In the rows, 128 means zero.
The rows of M fall into 3 groups, and each row is roughly a mix of its group's hidden directions; some rows fit no group.
M, 108 rows:
[[166 111 118 124  92 163 125 116 109 151 118]
 [167  98 100 124 131  92 140 115 132 149 111]
 [136 158 147 119 145 137 138 132 177 149 100]
 [172 105 120 118 128 108 131 107 138 160  98]
 [140 165 104 113  98 175 130 137 132 119 128]
 [123 122 163 112 145 109  84 154 101 133 126]
 [142 134 133 106 156 141 129 133 180  96 118]
 [131 132  91 128 124 119 150  84 167 131 140]
 [152 101 157 156 101 122 152 137 144 105 108]
 [126 141 109 125 101 143 138 154 149 147  78]
 [177 131 119 130  91 147 135 145 102 135 113]
 [ 97 125 151 130 134 129 170  96 132 130  93]
 [156 150 110 140  89 160 161 119 117 123 130]
 [108 145 113 122 110 116 119 158 134 118 183]
 [123 128 119 143 155 104 105 138 135 141 183]
 [103 125 103 120 147 111  93 123 102 163 148]
 [152 120 120  95  79 161 136 128 131 127 112]
 [144 108 163  98 146 125 119 123 155 113  90]
 [100 108 111 123 101 120 105  88 124 156 112]
 [ 94 129 104 100 178 123 109 129 141 130 126]
 [130 121 110 103 164 126 104 162 125  89 123]
 [169 126 149 106 124 117  99  93 146 112 138]
 [109 154 153  90 127 105 111 138 167 124 132]
 [153 111 156 141 107  93 130 116  92 109 142]
 [ 79 124 110 153 150 116 157 118 144 113 115]
 [147 131  84 107 101 148 131 139 128 131 167]
 [126 116  93 119 129 133  76 148 101 145 128]
 [162 125 125 130 128 124  81 129 142 161 158]
 [133 129 108  95 108 145 165 136 158 106 106]
 [138 113 149 147 166  96 143 161 135 114 148]
 [112  85 115 111 128 162 135 106 159 118 111]
 [153  90 137 143 105 134 116 146 143 103  92]
 [148 105 126 105 159  89 131 127 135 103  97]
 [118 141 121 113 121 109 123  85 169 139 158]
 [107 157 144 120 108 178 143 116 106 112 132]
 [119 163 163 129 160 109 121 131 162 136 108]
 [141 145 113 111 111 155 131 130 180 100 125]
 [137 153 130 141 127 115 128 158  98 141 178]
 [113 119 156 150 140  99 114 127 112  96  89]
 [172 100 159 116 115 134  93 139 118 120 121]
 [ 68 131  99 128 143 121 143 126 116 134 108]
 [122 137 132 134  88 136 143  85 160 153 128]
 [102 135 124 124 110 149 159 103 169 127 101]
 [136 131 142 172 138 156 126 112  93 149 105]
 [167 126 123 103 108 172 115 115 108 137 112]
 [138 135 134 138 146 168 148 161 162 128 101]
 [102 111 109 105 122 123  95 100  95 132 102]
 [118 154 173 116 141 123 102 137 116 127  89]
 [143 134 147 100 149 150  77 116 113 131 147]
 [ 90 121 112 154 126 132 151 151  86 114 120]
 [152 165  93  94 132 122 119 128  96 120 125]
 [ 79 133  92 141 145 110 155 123 131 134 112]
 [101 106 180 132 141 144 122 121 156 118 114]
 [110 146 104 111 141 100 125  87 162 142 124]
 [100 132  81 120 128 133 103 153  97 140 137]
 [ 91 155 143 138 176 114 116 118 141 132 142]
 [136 136 155 126 106 168 127 153  86 118 118]
 [122 119 125  95 142 130 115  97 178 141 109]
 [122 147 126 120 149 126 131 161 139 165 173]
 [117 124 140  88  94 141 107 130 158 133 159]
 [ 80 131  95 123 114 128 122 106 107 160 126]
 [125 125 180 127 154 134 114 120 158 132  98]
 [115 128 158 104 132 153 103 132 113 123 177]
 [128 127 111  89 115 143  91  93 133 116 105]
 [158 128 158 157  91 141 161 135 121 119 119]
 [154 119 138 148 109 140 125 160  77 123 116]
 [136 124 104 164 177 122 126 120  98 132 143]
 [117  96 144 113  88 151 107 135 122 115 161]
 [140 125 142 149 189 108 120 116 127 134 107]
 [109 150 171 110 138 109 100 147 157 117 136]
 [136  91 134 115 152 125 117 124 183 135 138]
 [136 166  76 124 110 130 158 139 125 133 134]
 [174 142 133 114 101 126 103 110 141 114 159]
 [117 116 134 113 151 116 105 178 111 160 120]
 [128 122 107  86 152 133 147  84 110 127 139]
 [153 148  97 151  97 132 160 129 108 130 153]
 [100 120 177 142 159 120 103 131 128 108 128]
 [158  76 101 144 121 119 132 120 122 147 147]
 [110 166 165 111 112 126 127 149 156 117 106]
 [135 154 180 143 139 126 120 160 116 120 106]
 [ 95  92 145 110 144 130  93 143 101 121 136]
 [ 80 113 126 120 137 143 132  97 140 105  96]
 [160 134 159 156 113 123 132 115 122 170 152]
 [141 135 110 113 130 157 152 104 169 159 115]
 [115 134  94 116  95 123 107 102 162 141 149]
 [151 137 169 122 146 116 145  95 164 122 140]
 [167 150 151 144  89 135 142 116 116 139 153]
 [130  93  83 103 121 132 134 111 120 121 162]
 [116 146 145 115 123 110 113 128 178 162 149]
 [143 156 153 133 115 131 173 129 101 101 142]
 [111 117 133 120 166  95 109 118  87 145 140]
 [107 106 133  91 140 119  88 109 130 132  96]
 [125 110  82 132 108 128 141  97  93 144 139]
 [131 116 112 110 134 146 136 116 168 145 176]
 [108 174 103 104 125 158 147 134 130 106 133]
 [147  91 115 116 108 141 112 157  88 137 115]
 [ 92 106  90 123 116 119  99 133  97 133 114]
 [107 151 143 134 134 124 123 171  80 138 121]
 [137 191 113 117 130 127 120 142  99 123 122]
 [153 119  90 129 139 148 135 124  79 107 125]
 [122 178 136  93 120 143  98 133 109 118 137]
 [114 197 118 126 141 141 128 127 121 138 126]
 [122 146 176 145 166 116 105 141 141 127 116]
 [127 148 116 114 107 138 129  69 133 113 152]
 [166 133 123 120 118 135 140 143 102 103  82]
 [134 116 133 158 108 128 114 127  98 182 133]
 [131 111 178 133 153 108  95 142 132 110 132]
 [140 156 121 129 110 167 164 108 159 130 121]]
Here is one row of each group, with its name. Which group are the others in?
[ 87 138 107 134 140 109 143 100 141 122  88] -> T
[100 112 103 125  98 118 101 101 100 153 120] -> W
[129  99 141 161 120  89 113 139  91 124 134] -> C

[126  90 157 135 147 121 106 171 114 121 114] -> T
[122 124 136 124  92 120 120  70 134 154 125] -> W
[123 132 136  89 116 156 109  79 141 119 123] -> T
[101 129 128 105 161 131 108  92 126 162 110] -> W
[147 128 136 107 172 139 130 101 151 134  91] -> C
[141 120 178 129 130 131 103 114 133  94 100] -> T
[106 134 124 136 163  93 121 139 158 130 166] -> C
[ 99 107 136 141 133 139 140 107 139  93  84] -> T
[168 104 107  99  93 138 130 123 107 124 111] -> C
[110 119 141 146 130 100 158 139  76 115 132] -> W
[109 115 100 121 120 127 110 117 188 136 123] -> W
